Look-ups in named tables: a row name and a column name give one cell, copied from the table.

nabonak =
|  | noreduk | nur | sofupu | zenin |
|---|---|---|---|---|
| sagena | 722 | 703 | 749 | 156 |
| tumebo | 128 | 42 | 27 | 769 |
| fipila | 882 | 907 | 889 | 63 |
| nena | 288 | 217 | 155 | 603 |
| soniri | 705 | 790 | 743 | 197 |

fipila, noreduk -> 882
nena, zenin -> 603
tumebo, sofupu -> 27
fipila, zenin -> 63
tumebo, zenin -> 769
sagena, noreduk -> 722
soniri, nur -> 790
sagena, sofupu -> 749
fipila, sofupu -> 889
sagena, zenin -> 156
soniri, noreduk -> 705
tumebo, noreduk -> 128
soniri, sofupu -> 743
nena, noreduk -> 288

Table sidefo
|  | mul | duf | fuvonu | fiteper | fazoke |
|---|---|---|---|---|---|
| zav | -3809 | -5117 | -7258 | 1038 | -9959 |
| dimib | -135 | 1623 | 348 | 7445 | -666 |
| mamarib | 914 | 1425 | 1622 | 2352 | 1671 |
| bogub | -139 | -1160 | -1173 | -1536 | -1572 |
| feda | -2612 | -1122 | -3785 | 9638 | -6636 |
| pozu | 1881 | 2888 | 2996 | 3020 | 3278 |

duf of dimib is 1623
fuvonu of pozu is 2996
fazoke of dimib is -666
mul of pozu is 1881
duf of mamarib is 1425
fazoke of bogub is -1572

segu =
	gurug	mulo	dunesu	kefef
sed	213	149	88	167
danofo	183	179	62	173
nipep	108	31	201	183
lam	203	54	168	157
lim	49	191	62	198

mulo of lim = 191
gurug of lim = 49
kefef of sed = 167
dunesu of lam = 168
dunesu of nipep = 201
kefef of nipep = 183
gurug of nipep = 108
dunesu of danofo = 62
kefef of danofo = 173
mulo of lam = 54
kefef of lam = 157
mulo of danofo = 179
dunesu of sed = 88
dunesu of lim = 62
kefef of lim = 198
gurug of sed = 213

parit =
,relezo,vibokil,ror,dez,supi,noro,gali,pes
pari,112,83,134,100,95,171,122,123
mol,126,55,151,114,110,189,98,127
fiso,180,232,167,192,194,137,185,184
nit,116,64,91,83,121,105,87,111
milike,172,204,141,184,187,93,159,151

mol, pes => 127
milike, ror => 141
milike, gali => 159
mol, gali => 98
milike, noro => 93
pari, noro => 171
milike, relezo => 172
pari, relezo => 112
Which row has the largest supi? fiso

Table rovi
cols = vas, dep, vubivud, sazema, rek, tizoz, von, taba
zati: [53, 64, 3, 217, 235, 37, 202, 47]
lefumit: [138, 161, 161, 133, 149, 128, 115, 114]
vetus: [133, 176, 151, 152, 147, 144, 61, 94]
mov: [140, 197, 153, 148, 150, 129, 65, 82]
fid: [124, 169, 192, 83, 57, 175, 54, 193]
gopovu: [144, 221, 164, 177, 143, 101, 64, 70]
rak: [170, 193, 156, 145, 122, 121, 29, 94]
budok: [148, 166, 143, 101, 139, 137, 59, 91]
kota: [219, 201, 193, 112, 119, 168, 21, 97]
lakogik: [146, 186, 145, 82, 70, 181, 98, 162]
zor: [214, 203, 217, 132, 100, 164, 59, 122]

taba of budok = 91
von of vetus = 61
vubivud of zati = 3
tizoz of lakogik = 181
vubivud of lakogik = 145
taba of lakogik = 162
sazema of gopovu = 177

nad:
|  | mes | pid |
|---|---|---|
| nudaf | 43545 | -85198 |
| paz | 18744 | -63482 |
| ruvo | 20558 | -31457 |
| sunik | 19993 | -29032 |
| pud | -11665 | -21480 |
| lef | -54242 | 63766 |
| datun | -49703 | 31431 |
| mogas | 3333 | -8416 |
| ziridif | -15354 | -7135 |

What is the mes of sunik in nad?
19993
What is the mes of mogas in nad?
3333
What is the mes of nudaf in nad?
43545
What is the mes of ziridif in nad?
-15354
What is the pid of pud in nad?
-21480
What is the pid of lef in nad?
63766
What is the mes of ruvo in nad?
20558
What is the pid of sunik in nad?
-29032
What is the mes of datun in nad?
-49703
Which row has the largest pid? lef

dag
         vem  rubab  bof  kesil  zofup  selipes  rap  pib
feva     129    129  127    114    127      117  127   90
repozi    82     99  185    113    111      140  144   90
tepave    62     72  197    107    124      129  164  147
bilune   135    138  135    114    126      123  130   68
zik      142    144  126    116    122      124  121   55
kepate    78     87  154    114    106      127  128  130
tozupud   80     80  131    112    113      111  123  168
suf      103    102  189    102    166      111  192  152
ror      137    133  115    115    124      114  122   90
keza     132    145  139    120    104      140  112   21
mup       86    100  111    122     68      136   75   83

What is the zofup of keza in dag? 104
What is the kesil of ror in dag? 115
What is the pib of bilune in dag? 68
What is the rap of feva in dag? 127
What is the rubab of repozi in dag? 99
What is the bof of tepave in dag? 197
What is the bof of zik in dag? 126
What is the selipes of tepave in dag? 129
What is the vem of ror in dag? 137
What is the pib of ror in dag? 90
What is the vem of repozi in dag? 82
What is the rap of suf in dag? 192
What is the vem of kepate in dag? 78
What is the pib of feva in dag? 90
What is the zofup of ror in dag? 124
Row with the largest bof: tepave

tedobag.csv
,bav,gosu,nugosam,nananag,fiz,zevimif,fipa,zasenur,muv
domoga,0.370,0.458,0.556,0.377,0.420,0.604,0.531,0.388,0.772
bek,0.397,0.698,0.379,0.261,0.275,0.453,0.350,0.212,0.325
gat,0.378,0.370,0.553,0.442,0.467,0.574,0.546,0.455,0.775
kemo,0.411,0.201,0.499,0.557,0.548,0.486,0.525,0.584,0.666
batodul,0.444,0.110,0.428,0.617,0.582,0.398,0.472,0.656,0.514
pizaf,0.366,0.508,0.550,0.343,0.392,0.612,0.514,0.350,0.745
gub,0.452,0.518,0.309,0.356,0.358,0.288,0.313,0.352,0.059
lura,0.366,0.635,0.497,0.279,0.324,0.584,0.451,0.252,0.617
nokofe,0.372,0.422,0.558,0.403,0.437,0.596,0.538,0.414,0.781
rukazib,0.485,0.279,0.318,0.529,0.478,0.224,0.348,0.536,0.140
lepe,0.369,0.666,0.477,0.267,0.306,0.562,0.427,0.228,0.562
lobob,0.396,0.701,0.385,0.260,0.271,0.458,0.356,0.207,0.336
seno,0.481,0.374,0.306,0.461,0.430,0.218,0.327,0.462,0.061

What is the nugosam of nokofe in tedobag? 0.558
What is the fiz of seno in tedobag? 0.430
What is the nugosam of rukazib in tedobag? 0.318
What is the zasenur of bek in tedobag? 0.212
What is the zasenur of rukazib in tedobag? 0.536
What is the zasenur of seno in tedobag? 0.462
What is the fiz of batodul in tedobag? 0.582
What is the zasenur of kemo in tedobag? 0.584
What is the zasenur of batodul in tedobag? 0.656
What is the gosu of gat in tedobag? 0.370
What is the gosu of pizaf in tedobag? 0.508
What is the nananag of lura in tedobag? 0.279
What is the zevimif of lura in tedobag? 0.584
What is the nugosam of pizaf in tedobag? 0.550

